In the data rows, 128 means zero.
Some points:
[131, 178, 102, 160, 118, 156, 88, 121, 136, 133, 110, 95, 109, 71, 130, 142, 138, 160, 115, 97, 140, 129, 132, 88]
[128, 83, 138, 192, 110, 154, 93, 163, 112, 128, 112, 144, 138, 132, 121, 163, 126, 118, 165, 106, 122, 117, 125, 143]
[107, 137, 110, 157, 86, 134, 127, 154, 95, 126, 128, 105, 115, 125, 166, 155, 131, 86, 172, 122, 140, 91, 145, 152]
[139, 181, 144, 156, 131, 64, 159, 129, 95, 104, 148, 129, 133, 91, 96, 116, 126, 104, 121, 149, 132, 172, 123, 139]
[152, 86, 135, 154, 146, 134, 133, 90, 126, 150, 127, 98, 101, 153, 138, 104, 142, 143, 161, 149, 131, 138, 183, 124]
[152, 134, 140, 105, 147, 65, 88, 147, 136, 151, 131, 111, 138, 128, 138, 151, 124, 110, 125, 126, 149, 139, 78, 132]
[141, 153, 118, 77, 148, 127, 152, 157, 121, 114, 108, 119, 129, 156, 126, 115, 181, 137, 113, 180, 133, 91, 187, 143]
[107, 141, 87, 157, 96, 155, 147, 176, 129, 114, 108, 112, 103, 112, 115, 131, 116, 157, 112, 138, 154, 116, 99, 167]
[125, 147, 98, 94, 112, 117, 158, 108, 153, 107, 116, 126, 119, 144, 130, 145, 102, 98, 179, 133, 92, 188, 144, 93]
[103, 153, 174, 151, 155, 101, 137, 126, 142, 132, 134, 129, 109, 118, 116, 133, 144, 164, 175, 133, 112, 109, 94, 87]
[134, 149, 105, 94, 125, 174, 88, 132, 131, 122, 120, 99, 116, 115, 122, 109, 67, 138, 123, 114, 86, 116, 127, 110]
[126, 124, 122, 116, 139, 139, 105, 128, 114, 162, 110, 154, 123, 110, 118, 187, 125, 132, 122, 151, 132, 131, 154, 114]
[124, 92, 120, 137, 118, 147, 120, 127, 100, 129, 131, 108, 171, 112, 136, 116, 178, 129, 132, 152, 97, 149, 129, 65]
[97, 150, 129, 128, 112, 92, 141, 142, 112, 140, 116, 169, 118, 73, 129, 146, 126, 155, 120, 148, 98, 140, 117, 122]
[143, 141, 97, 130, 72, 108, 101, 98, 135, 160, 135, 101, 155, 166, 111, 112, 116, 104, 105, 130, 132, 82, 100, 129]
[117, 105, 114, 114, 90, 107, 92, 118, 135, 60, 182, 111, 132, 116, 113, 110, 141, 156, 123, 131, 103, 120, 133, 161]
[99, 126, 140, 124, 111, 146, 146, 133, 121, 132, 152, 145, 210, 107, 109, 150, 136, 121, 106, 125, 112, 146, 150, 105]
[157, 126, 165, 115, 106, 163, 181, 117, 127, 105, 108, 123, 111, 154, 96, 127, 128, 116, 108, 118, 64, 129, 113, 137]
[141, 147, 169, 131, 134, 146, 136, 163, 89, 143, 161, 140, 136, 128, 103, 115, 112, 147, 187, 127, 166, 118, 149, 136]
[164, 95, 118, 162, 140, 103, 117, 137, 107, 185, 158, 129, 101, 99, 107, 117, 124, 99, 113, 147, 123, 125, 126, 139]
[104, 119, 184, 84, 108, 144, 106, 112, 117, 116, 192, 128, 115, 161, 117, 153, 122, 140, 126, 108, 142, 118, 120, 122]
[140, 133, 156, 111, 130, 161, 131, 94, 112, 199, 106, 102, 160, 104, 161, 99, 92, 116, 116, 121, 109, 141, 134, 167]
[154, 130, 97, 103, 119, 168, 136, 129, 107, 113, 114, 136, 152, 124, 149, 124, 151, 124, 124, 137, 116, 122, 76, 142]
[152, 194, 134, 119, 139, 99, 101, 112, 92, 113, 124, 141, 98, 120, 201, 136, 156, 130, 112, 138, 133, 102, 130, 149]
[122, 95, 130, 134, 159, 116, 125, 133, 142, 105, 130, 125, 105, 145, 110, 112, 80, 72, 117, 158, 145, 135, 126, 102]
[113, 110, 131, 136, 89, 127, 164, 127, 138, 126, 166, 136, 134, 115, 154, 102, 88, 143, 108, 143, 131, 95, 133, 114]
[163, 95, 149, 122, 121, 97, 91, 100, 137, 104, 96, 80, 184, 75, 148, 97, 101, 159, 163, 118, 145, 109, 112, 135]
[155, 96, 128, 146, 90, 156, 147, 190, 158, 125, 141, 123, 111, 160, 177, 104, 139, 168, 99, 161, 162, 129, 130, 70]
[96, 143, 139, 124, 108, 103, 130, 144, 115, 108, 103, 123, 123, 146, 164, 116, 114, 130, 93, 98, 137, 210, 100, 151]
[127, 139, 100, 115, 145, 137, 100, 118, 115, 125, 118, 130, 150, 145, 100, 118, 155, 107, 169, 117, 132, 161, 163, 134]
[155, 148, 120, 162, 145, 118, 162, 107, 82, 111, 150, 134, 149, 190, 171, 82, 154, 132, 154, 125, 92, 109, 111, 124]
[102, 118, 150, 112, 104, 122, 128, 164, 110, 119, 157, 104, 91, 115, 105, 99, 167, 103, 124, 131, 148, 105, 95, 117]
[129, 122, 161, 142, 128, 85, 127, 132, 133, 113, 111, 80, 156, 140, 126, 149, 156, 91, 131, 140, 155, 100, 119, 109]
[135, 96, 105, 135, 128, 148, 163, 89, 118, 98, 90, 161, 132, 130, 72, 151, 142, 179, 132, 147, 134, 119, 117, 116]
[104, 154, 145, 109, 98, 128, 93, 112, 152, 125, 172, 172, 117, 106, 97, 120, 137, 105, 118, 119, 145, 115, 146, 144]
[96, 122, 114, 102, 141, 130, 168, 143, 111, 158, 150, 86, 144, 85, 131, 136, 112, 106, 155, 154, 118, 132, 121, 123]
[125, 119, 81, 94, 170, 118, 116, 173, 139, 145, 156, 147, 115, 130, 133, 112, 144, 126, 185, 93, 112, 107, 94, 93]
[126, 110, 112, 70, 177, 144, 147, 146, 126, 108, 107, 110, 122, 129, 120, 96, 114, 141, 92, 103, 163, 139, 123, 136]
[107, 125, 104, 158, 106, 145, 142, 146, 145, 132, 117, 166, 149, 108, 153, 101, 120, 140, 121, 146, 140, 145, 121, 119]
[139, 115, 133, 134, 106, 113, 119, 135, 111, 149, 121, 103, 105, 112, 83, 104, 157, 156, 111, 151, 126, 156, 115, 147]
[131, 139, 153, 112, 116, 134, 149, 112, 111, 91, 114, 99, 124, 147, 155, 187, 101, 142, 112, 59, 133, 135, 179, 82]
[174, 142, 122, 138, 150, 130, 110, 137, 140, 81, 145, 174, 110, 106, 159, 120, 140, 115, 117, 119, 111, 134, 155, 161]
[168, 100, 131, 108, 100, 126, 116, 115, 86, 156, 152, 117, 98, 162, 97, 172, 135, 155, 129, 116, 131, 167, 120, 148]
[134, 109, 134, 112, 146, 98, 151, 84, 176, 124, 141, 118, 145, 134, 110, 134, 127, 155, 128, 100, 190, 160, 174, 153]
[119, 89, 116, 85, 154, 83, 114, 188, 102, 130, 121, 145, 152, 169, 163, 129, 69, 185, 107, 77, 124, 130, 123, 118]
[96, 188, 133, 148, 129, 128, 173, 151, 151, 165, 138, 122, 158, 138, 140, 78, 145, 119, 145, 132, 131, 135, 120, 130]
[66, 91, 102, 150, 177, 130, 110, 128, 137, 110, 161, 113, 160, 127, 145, 159, 146, 141, 86, 150, 110, 159, 136, 150]
[120, 134, 110, 61, 99, 150, 123, 105, 152, 143, 116, 169, 141, 112, 120, 143, 151, 121, 143, 132, 147, 128, 76, 154]
[121, 116, 170, 121, 145, 135, 135, 129, 124, 153, 70, 159, 118, 83, 116, 132, 136, 92, 109, 121, 144, 116, 139, 97]
[150, 160, 110, 160, 169, 149, 123, 137, 122, 89, 159, 144, 165, 120, 101, 150, 115, 99, 118, 116, 154, 129, 105, 122]
[157, 141, 147, 133, 105, 167, 142, 147, 157, 144, 153, 137, 123, 144, 105, 134, 127, 120, 149, 99, 117, 124, 137, 170]
[129, 112, 137, 123, 197, 174, 131, 94, 160, 128, 155, 140, 110, 120, 176, 109, 128, 114, 134, 149, 125, 139, 108, 130]
[90, 127, 157, 148, 122, 150, 119, 118, 118, 111, 123, 147, 149, 135, 101, 102, 89, 160, 143, 153, 132, 123, 145, 159]
[143, 108, 113, 116, 119, 134, 143, 117, 97, 99, 114, 128, 83, 96, 154, 132, 132, 102, 127, 161, 143, 129, 135, 129]
[117, 152, 118, 127, 116, 153, 109, 117, 106, 116, 119, 114, 107, 131, 126, 135, 81, 93, 156, 143, 172, 132, 156, 92]
[149, 120, 129, 131, 107, 114, 151, 122, 182, 143, 140, 132, 110, 151, 158, 156, 98, 131, 96, 202, 124, 106, 124, 131]
[128, 102, 114, 111, 110, 121, 128, 136, 132, 127, 102, 131, 169, 139, 103, 127, 151, 83, 114, 100, 141, 90, 117, 130]
[124, 113, 158, 119, 133, 159, 156, 99, 122, 130, 127, 149, 136, 124, 153, 141, 159, 122, 121, 124, 169, 94, 105, 139]
[100, 100, 133, 104, 126, 143, 113, 131, 120, 177, 116, 157, 116, 125, 108, 100, 110, 117, 118, 157, 90, 123, 167, 141]
[143, 123, 127, 137, 121, 115, 181, 143, 178, 162, 96, 134, 120, 126, 93, 173, 133, 115, 155, 104, 117, 129, 87, 130]
[87, 113, 103, 136, 108, 103, 143, 80, 129, 128, 107, 125, 77, 160, 139, 70, 142, 119, 111, 66, 139, 162, 128, 114]
[168, 135, 134, 178, 134, 103, 138, 138, 138, 122, 92, 167, 126, 112, 109, 100, 115, 169, 120, 97, 142, 138, 134, 92]
[141, 120, 66, 150, 156, 133, 150, 79, 113, 154, 146, 113, 123, 147, 116, 150, 126, 157, 127, 138, 155, 173, 145, 132]
[119, 150, 162, 132, 144, 162, 109, 126, 171, 144, 115, 71, 118, 126, 139, 125, 167, 140, 121, 87, 131, 154, 121, 140]
[119, 114, 144, 139, 166, 111, 130, 127, 88, 114, 138, 133, 92, 112, 116, 127, 121, 136, 115, 91, 115, 104, 109, 163]
[88, 145, 111, 154, 149, 118, 118, 115, 132, 136, 93, 133, 125, 184, 127, 155, 103, 149, 150, 158, 150, 82, 101, 157]
Along one direction, these points spread out more than along any other. For each point below, how far along it does it lie, from 0 to 99? The average is 50, and the first point in the table lies past the average. One standard deviation of the points above along it is 16.
[143, 167, 118, 115, 135, 133, 124, 128, 132, 100, 119, 84, 128, 138, 91, 115, 116, 134, 109, 138, 85, 108, 137, 122] 52
[151, 130, 120, 138, 116, 145, 124, 94, 151, 121, 173, 148, 112, 105, 173, 138, 127, 123, 152, 139, 122, 158, 85, 125] 46
[153, 165, 108, 125, 112, 107, 147, 181, 144, 140, 149, 146, 139, 123, 127, 127, 134, 113, 115, 95, 145, 112, 185, 149] 44
[112, 152, 135, 144, 136, 151, 122, 120, 101, 113, 95, 141, 136, 151, 146, 146, 131, 110, 116, 142, 134, 148, 112, 123] 51
[97, 103, 107, 184, 138, 131, 132, 81, 145, 144, 133, 116, 117, 103, 131, 138, 132, 109, 110, 85, 78, 72, 154, 140] 46
[142, 111, 138, 135, 119, 120, 101, 122, 103, 147, 132, 173, 135, 152, 144, 136, 143, 123, 102, 124, 112, 109, 144, 81] 50
[114, 100, 128, 90, 89, 77, 144, 142, 148, 126, 98, 126, 124, 110, 148, 146, 142, 158, 173, 115, 113, 127, 177, 141] 60
[159, 122, 148, 141, 177, 135, 123, 183, 147, 126, 132, 88, 123, 142, 133, 166, 123, 113, 109, 119, 89, 152, 121, 143] 57
[155, 126, 127, 117, 148, 106, 141, 111, 148, 106, 134, 156, 144, 115, 103, 103, 101, 100, 141, 128, 133, 109, 120, 109] 45
[133, 180, 126, 125, 123, 123, 60, 103, 146, 157, 149, 127, 129, 162, 113, 119, 138, 136, 108, 144, 111, 120, 129, 90] 47
[117, 101, 152, 146, 116, 122, 61, 154, 165, 102, 82, 156, 132, 167, 138, 114, 142, 111, 147, 157, 117, 176, 148, 159] 55
[93, 153, 144, 124, 170, 117, 133, 117, 135, 132, 120, 121, 128, 137, 118, 140, 126, 162, 125, 165, 101, 100, 133, 135] 45
